rotation steps, each row followed by its count of steps
The counts run from 0 to 488.
[.02 -.07 -.10 .09 -.29 -.07 .00 .15 .11 -.06 -.12 -.18 .03 .26 -.38 -.22 -.13 .13 .03 .28 -.07] | 329
[.02 -.11 .25 .13 -.37 .13 .20 -.02 .26 .15 -.12 .11 -.09 -.15 -.28 -.16 .03 -.01 .02 .17 -.05] | 24
[.03 -.10 -.11 .27 -.32 .08 .00 .13 .18 .02 -.16 -.15 .03 .21 -.20 -.23 -.09 .14 -.04 .30 -.08] | 58
[.07 .02 .03 .07 -.36 -.01 .04 .04 .13 .11 -.11 -.06 .14 .05 -.40 -.28 -.11 .28 .01 .19 .05] | 473
[.03 -.24 .00 .08 -.28 -.02 -.18 .20 .06 .07 -.15 -.10 -.13 .21 -.45 -.09 -.15 .11 .10 .10 .06] | 185
[.08 -.06 -.02 .20 -.36 .02 .24 -.03 .17 -.03 -.03 -.05 .13 .13 -.28 -.29 -.06 .23 -.02 .23 -.10] | 152
[.03 -.31 .09 .10 -.23 -.03 -.08 .12 .10 .10 -.17 -.08 -.25 .25 -.43 -.05 -.09 -.01 .14 .05 .02] | 89
[.06 -.19 .00 .16 -.23 -.20 .03 .09 .19 .09 -.26 -.09 -.25 .23 -.37 -.01 -.13 .02 .11 .21 -.09] | 138
[.08 -.27 .19 .26 -.31 .16 .23 -.05 .26 .05 -.06 .05 -.13 .06 -.20 -.12 .06 -.04 .07 .10 -.08] | 256
[.02 -.29 .28 .03 -.29 .00 .19 -.08 .10 .04 -.06 .05 -.18 .08 -.42 -.08 .07 -.09 .18 .03 -.09] | 82
[-.01 -.13 -.01 .06 -.27 -.12 -.10 .21 .06 -.01 -.23 -.13 -.15 .26 -.39 -.08 -.14 -.07 .04 .24 -.09] | 136
[.17 -.17 -.03 .25 -.29 .06 -.07 .09 .24 .21 -.20 -.03 -.15 .08 -.25 -.09 -.08 .26 -.02 .11 .02] | 196
[-.01 -.23 .23 .14 -.27 .03 .03 .12 .23 .16 -.25 .04 -.28 .04 -.27 -.03 -.01 -.18 .03 .22 -.07] | 31
[.04 -.33 .23 .27 -.28 .21 .12 .07 .22 .06 -.12 .05 -.21 .09 -.21 -.07 .03 -.12 .06 .10 -.12] | 352
[.09 -.16 -.08 .22 -.21 -.18 .01 .04 .18 .05 -.24 -.10 -.16 .25 -.32 -.04 -.15 .11 .09 .18 -.07] | 235
[.01 -.03 .02 .02 -.29 -.19 .20 -.01 .08 -.05 -.09 -.11 .07 .21 -.44 -.23 -.11 .14 .07 .22 -.08] | 327
[-.05 -.28 .18 .16 -.32 .25 -.04 .22 .09 .01 -.05 -.03 -.08 .18 -.29 -.16 .01 -.18 .04 .15 -.06] | 262
[.04 -.36 .24 .13 -.25 .07 .09 .03 .15 .07 -.12 .04 -.25 .11 -.33 -.05 .07 -.17 .15 .07 -.08] | 265
[.00 -.16 .21 -.09 -.34 -.10 .10 .02 -.02 .00 -.02 -.03 -.02 .16 -.55 -.19 -.02 .07 .17 .08 .03] | 181
[.02 -.05 .25 .11 -.36 .09 .22 -.04 .29 .14 -.12 .09 .00 -.12 -.26 -.19 .04 .02 -.04 .19 -.06] | 209
[.11 -.04 .05 .09 -.31 -.11 .12 -.08 .19 .15 -.15 .01 -.03 .01 -.44 -.18 -.11 .32 .05 .08 .05] | 471
[.09 -.01 .09 .11 -.38 .08 .14 -.03 .22 .14 -.09 .01 .07 -.07 -.32 -.27 -.02 .25 .00 .16 .00] | 200
[.07 -.08 -.06 .23 -.33 .09 -.14 .17 .23 .16 -.22 -.08 -.02 .10 -.24 -.17 -.14 .18 -.05 .24 .02] | 476
[.11 -.15 -.14 .31 -.29 .03 -.03 .14 .20 .02 -.14 -.17 -.02 .26 -.20 -.19 -.13 .12 -.04 .27 -.10] | 243
[-.03 -.02 .27 .03 -.39 .14 .14 .06 .18 .09 -.09 .06 .04 -.08 -.31 -.25 .04 -.08 -.04 .25 -.08] | 26
[-.06 -.06 .19 .09 -.41 .16 .02 .24 .18 .02 -.14 -.01 .02 -.02 -.24 -.22 .00 -.15 -.09 .32 -.10] | 397
[-.03 -.15 .00 .11 -.27 -.16 -.04 .20 .10 .01 -.24 -.14 -.18 .28 -.37 -.04 -.17 -.12 .06 .26 -.09] | 321
[-.05 -.21 .20 -.09 -.33 .07 -.06 .20 -.05 -.02 -.05 -.10 -.04 .17 -.42 -.21 -.03 -.11 .08 .12 .00] | 455
[-.03 -.01 .23 .06 -.39 .12 .17 .05 .21 .04 -.09 .04 .06 -.10 -.30 -.28 .02 -.01 -.07 .29 -.09] | 395
[-.03 -.05 .29 -.05 -.39 .05 .15 .07 .13 .00 -.11 .03 .00 -.06 -.38 -.21 .04 -.14 -.02 .28 -.08] | 123
[-.01 -.10 .28 -.05 -.30 -.07 .19 -.02 .16 .07 -.15 .06 -.14 -.03 -.41 -.08 .02 -.11 .07 .19 -.08] | 34
